[ 0.41 -2.71 -4.71 -2.91]: 0.41
[-2.57 -2.00  5.13  2.46]: -2.57
[-4.76  3.80 -4.50  4.28]: -4.76
[-0.18 -1.86 -1.51  5.46]: -0.18
[ 2.20 -4.51  2.61  0.24]: 2.20
[ 5.03 -0.21  0.36 -2.88]: 5.03
[1.97 4.08 1.42 5.22]: 1.97
[ 2.76 -4.00 -3.07 -0.73]: 2.76
---
[[1.49, -0.99, -0.10, -0.56, -0.15, -1.76, 0.40], [0.66, -0.54, -0.15, -0.18, 0.88, 1.51, -0.08]] >> 0.88
[[5.6, -1.1, -21.1, -20.7, 12.2, -13.2, 2.4], [4.5, 2.7, -15.9, -17.2, -4.9, -13.2, -10.3]] >> -4.9
[[-144.79, -152.95, 54.93, 149.23], [-148.47, -160.47, -6.65, 83.34]] >> -160.47
[[77.889, 160.020, -116.180, 140.456], [63.808, 110.577, -116.180, 185.911]] >> 110.577
[[-52.6, -52.6, -35.5, -60.6, -26.4, 33.4, -120.1], [-158.5, -177.8, -32.0, -156.3, 147.5, -142.0, -52.6]] >> 147.5
[[-13.228, 6.743, 20.419, 19.886], [-14.484, -6.585, -9.737, -9.753]] >> -6.585
[[166.1, 93.9, 183.9, -113.9, 6.2], [-68.3, -57.2, 34.9, 80.8, -189.3]] >> 34.9
---
[[-0.030 -0.028  0.025  0.092  0.136]
 [-0.066  0.010  0.005 -0.130 -0.192]
 [-0.022  0.001 -0.004 -0.119 -0.104]] ans = -0.192

[ -7.830   9.953 -18.661 -12.977  11.937] ans = -18.661

[-0.07 -0.07  0.11 -0.09 -0.12 -0.15] ans = -0.15

[[-0.554 -0.884 -0.220  0.304  1.460  0.788  1.016]
 [-1.283 -0.126  0.187 -1.514  0.582 -0.264  0.652]] ans = -1.514

[ 0.16  0.15 -0.13 -0.14  0.03 -0.17] ans = -0.17

[ 10.148 -17.900  -6.717  -9.384 -17.203] ans = -17.900

[ -27.0 -190.3 -161.0  -31.4 -106.8  144.9] ans = -190.3

[-0.04  0.12 -0.12 -0.17] ans = -0.17

[[ 0.8 -0.2 -0.9 -0.9 -0.1 -1.9 -1.4]
 [-1.6  1.1  2.3 -0.4 -0.7 -1.7 -1.0]
 [-0.8 -1.1  0.1  1.5  2.2 -0.1 -0.1]] ans = -1.9
---
[[  74 -456  627 -641]
 [  51  -57  -66 -517]] 74

[[169  50 186 167 151]
 [172  39 235 149 164]] 169

[[8404 4773 5168 8317 5344 7852]
 [1290 3206 6806 6145 7256 4839]] 8404

[[5480 6212 6288 6979 9430 6374 6880]
 [9089 7917 8181 6174 2044 9610 8647]] 5480

[[-44   4 -25 -41  -6 -32  48]
 [-32   0 -19 -26 -22 -30   2]] -44

[[6636 8181 9387 5684 4452]
 [5880 8181 9577 2018 4410]] 6636
---
[-0.97  4.29  0.39 -0.33] => -0.33
[ 2.61  2.75  4.32 -3.61  0.26  0.64] => 0.64
[ 0.83  0.02  1.86 -3.98  0.69  3.38 -1.45] => -1.45
[-2.52 -5.26 -1.69  3.73 -5.08] => -5.08
[ 3.05  4.68  0.70 -3.41  1.14  0.45] => 0.45
[ 0.43 -5.50  1.96  0.45  0.69 -1.04  5.51] => 5.51
[-1.92 -1.34 -1.30 -4.21 -2.25 -2.20 -4.47] => -4.47
[-0.29 -1.44 -5.23  0.06] => 0.06
---
[[ 0.00 -5.36 -5.37  1.19 -4.79  1.42]
 [ 5.56 -4.40  0.00 -1.94  1.05 -1.21]] | -5.36

[[-0.15 -0.22  0.89  1.42]
 [-0.17 -3.26  0.52  0.88]
 [ 0.03  4.93  0.39 -0.12]] | -3.26

[[-0.21 -2.62 -1.14  4.00 -2.16 -1.93 -2.08]
 [-2.31  0.35 -1.78  0.36  0.53  1.83  2.93]] | -2.62

[[ 2.95  1.81  0.25  0.86 -0.32  5.01  1.27]
 [ 2.13  3.42 -0.42  1.01  1.20  2.59  1.06]
 [ 2.18  1.74 -0.30  1.40 -0.27  3.30  1.63]] | 3.42

[[-0.67  0.38 -0.38  2.96  0.26  0.40]
 [ 3.12 -0.80 -4.98 -0.34 -0.74  2.14]] | 0.38

[[ 0.56 -0.83 -0.66 -0.34 -3.48  0.92  0.32]
 [-0.71 -1.43 -0.88 -3.38  4.25 -0.50 -1.19]] | -0.83

[[-0.72 -0.57  0.49  0.82 -2.79 -0.22]
 [ 5.51  4.14 -3.72  0.56 -2.85 -0.71]
 [ 3.72  4.10  2.35 -0.32  2.13  4.24]] | 4.14

[[-4.17  4.42  3.60 -2.23]
 [-3.54  3.94 -2.93  0.06]] | 4.42

[[3.01 3.64 3.69 2.75 2.83 2.59 4.15]
 [3.90 3.82 4.63 3.72 3.12 4.52 4.15]
 [3.90 4.53 3.69 3.23 2.54 2.59 4.84]] | 3.82
---
 0.14   0.08  -0.01  -0.10
 0.03   0.07   0.00  -0.12
--> -0.10, 0.03

-0.75   1.62  -0.89  -1.51 --> -1.51, -0.75

 -8.20   -0.31    5.79  -12.22   12.27 --> 12.27, -8.20

-0.65   0.05  -0.46   1.44  -1.39   0.79 --> 0.79, -0.65

  2.57   -9.10    3.42   10.62
 13.05   -1.33   -2.79   11.31
-12.31   -1.63    4.73   -9.36
--> 10.62, -12.31

-1.4  -1.7  -1.1  -0.9  -1.1   1.1  -1.2 --> -1.2, -1.4
---
4.16	-0.37	2.23	4.83	-0.76 | 4.83
-0.93	-0.16	-1.06	4.49 | -1.06
3.88	-0.82	-5.21	1.76 | -5.21
-0.55	-4.92	-1.02	0.67 | -1.02
-4.07	-2.89	-5.10	-5.62 | -5.10
-1.29	-1.87	-1.05	4.52	0.35 | 4.52
---
[4.42, 1.86, -4.62, 4.59] gives 4.42
[1.28, 0.34, -5.32, -1.44, -3.03, 0.66] gives -5.32
[-1.22, -3.12, -0.60, -0.04, 2.01, 3.32, 4.51] gives -0.04
[-1.13, 2.29, 5.51, -3.34, -2.82] gives 2.29
[0.05, -1.66, 0.80, -1.14, 4.89, 0.76, 0.45] gives -1.14
[[-0.66, -0.82, -0.35, 3.12, 1.25, 1.84], [2.89, -4.16, 0.84, -1.77, 0.31, -4.26], [2.32, 0.86, 0.74, 3.90, 1.62, 1.79]] gives 0.74
[-1.96, 0.99, -0.27, -0.83, -4.24, -3.08, -4.56] gives -0.83
---
array([[470, 249, 166, 142],
       [586,  46, 198, 362],
       [929, 470, 470, 407]]) Out: 470

array([88, 59, 41, 25, 76, 55, 46]) Out: 76

array([[3, 5, 2, 3, 3, 5],
       [3, 8, 1, 2, 1, 5],
       [3, 2, 7, 0, 2, 1]]) Out: 0

array([[ 626, -142,  366,  406],
       [-427, -244,  342,  377],
       [-747,   28, -488, -474]]) Out: 28

array([[517,  57, 925, 530, 467, 519],
       [970,  19, 663, 942, 659, 463]]) Out: 942

array([2, 5, 1, 8, 5]) Out: 1

array([ 270,  -69,   76,  979, -934]) Out: 76
---
[785, 579, 560, 690, 765, 221] yields 785
[52, 3, 241, 31, 165] yields 52
[11, 44, -27, 45] yields 11
[198, 129, 62, 70, 131, 58] yields 198
[602, -163, 927, -523, -197, -569, 391] yields 602
[253, 57, 72, 17] yields 253
[13, 23, -15, -20, -27, 28] yields 13
[10, 83, 59, 42, 22, 34] yields 10
---
[519 240 138 463 769 761 376] value 519, 376

[[-33 -32  -7 -36 -12  -2  50]
 [-39 -41   7 -45 -17   5  26]
 [ 14  17 -17  20   5 -12   2]] value -33, 2

[[7 4 1 4]
 [7 3 1 3]] value 7, 3

[-662  -51   88  280  520   75] value -662, 75

[[-445  255  256  362]
 [-512  235  118 -270]
 [ 269 -935 -722  970]] value -445, 970

[112 205 197  10 104] value 112, 104

[[ 49 108 222 101 215]
 [236 196 130 200 132]
 [239 196 135 199 134]] value 49, 134

[7 2 2 9] value 7, 9

[248   9 168  91] value 248, 91

[849 443 704 479 197 538 998] value 849, 998
---
3461  9179  2545  2247  7297  5012  6900 yields 6900, 3461

0  1  8  1 yields 1, 0

754  369  322  455   44   62  405 yields 405, 754

 48  579  194  905 yields 905, 48

84  75   8  93  20 yields 20, 84

 41  130  161   84  133  201   86 yields 86, 41

166  607  539  933  435 yields 435, 166

 397   994  -743   385  -398   432   563
 205     0   799   310   743   173   140
 568   223   192   558   157   379   432
yields 563, 568
---
[14.0, -17.0, 0.1, -8.7] => 14.0
[[0.3, -1.4, -1.3, -0.5, -0.1, 1.2], [0.0, -1.9, -1.3, -0.3, 0.1, 1.3]] => -1.3
[[-0.045, 0.170, -0.151, 0.093], [-0.118, -0.167, -0.052, 0.018], [0.192, 0.011, 0.019, 0.060]] => 0.192
[3.57, 12.34, 14.54, 6.45, -8.92, -16.53, -13.08] => 6.45
[[0.021, 0.177, 0.052, -0.135, 0.014, -0.067], [-0.171, 0.055, -0.047, -0.167, -0.201, -0.107]] => -0.047
[-0.381, -1.390, -1.794, -1.192, -0.032, 1.728, -0.866] => -1.192
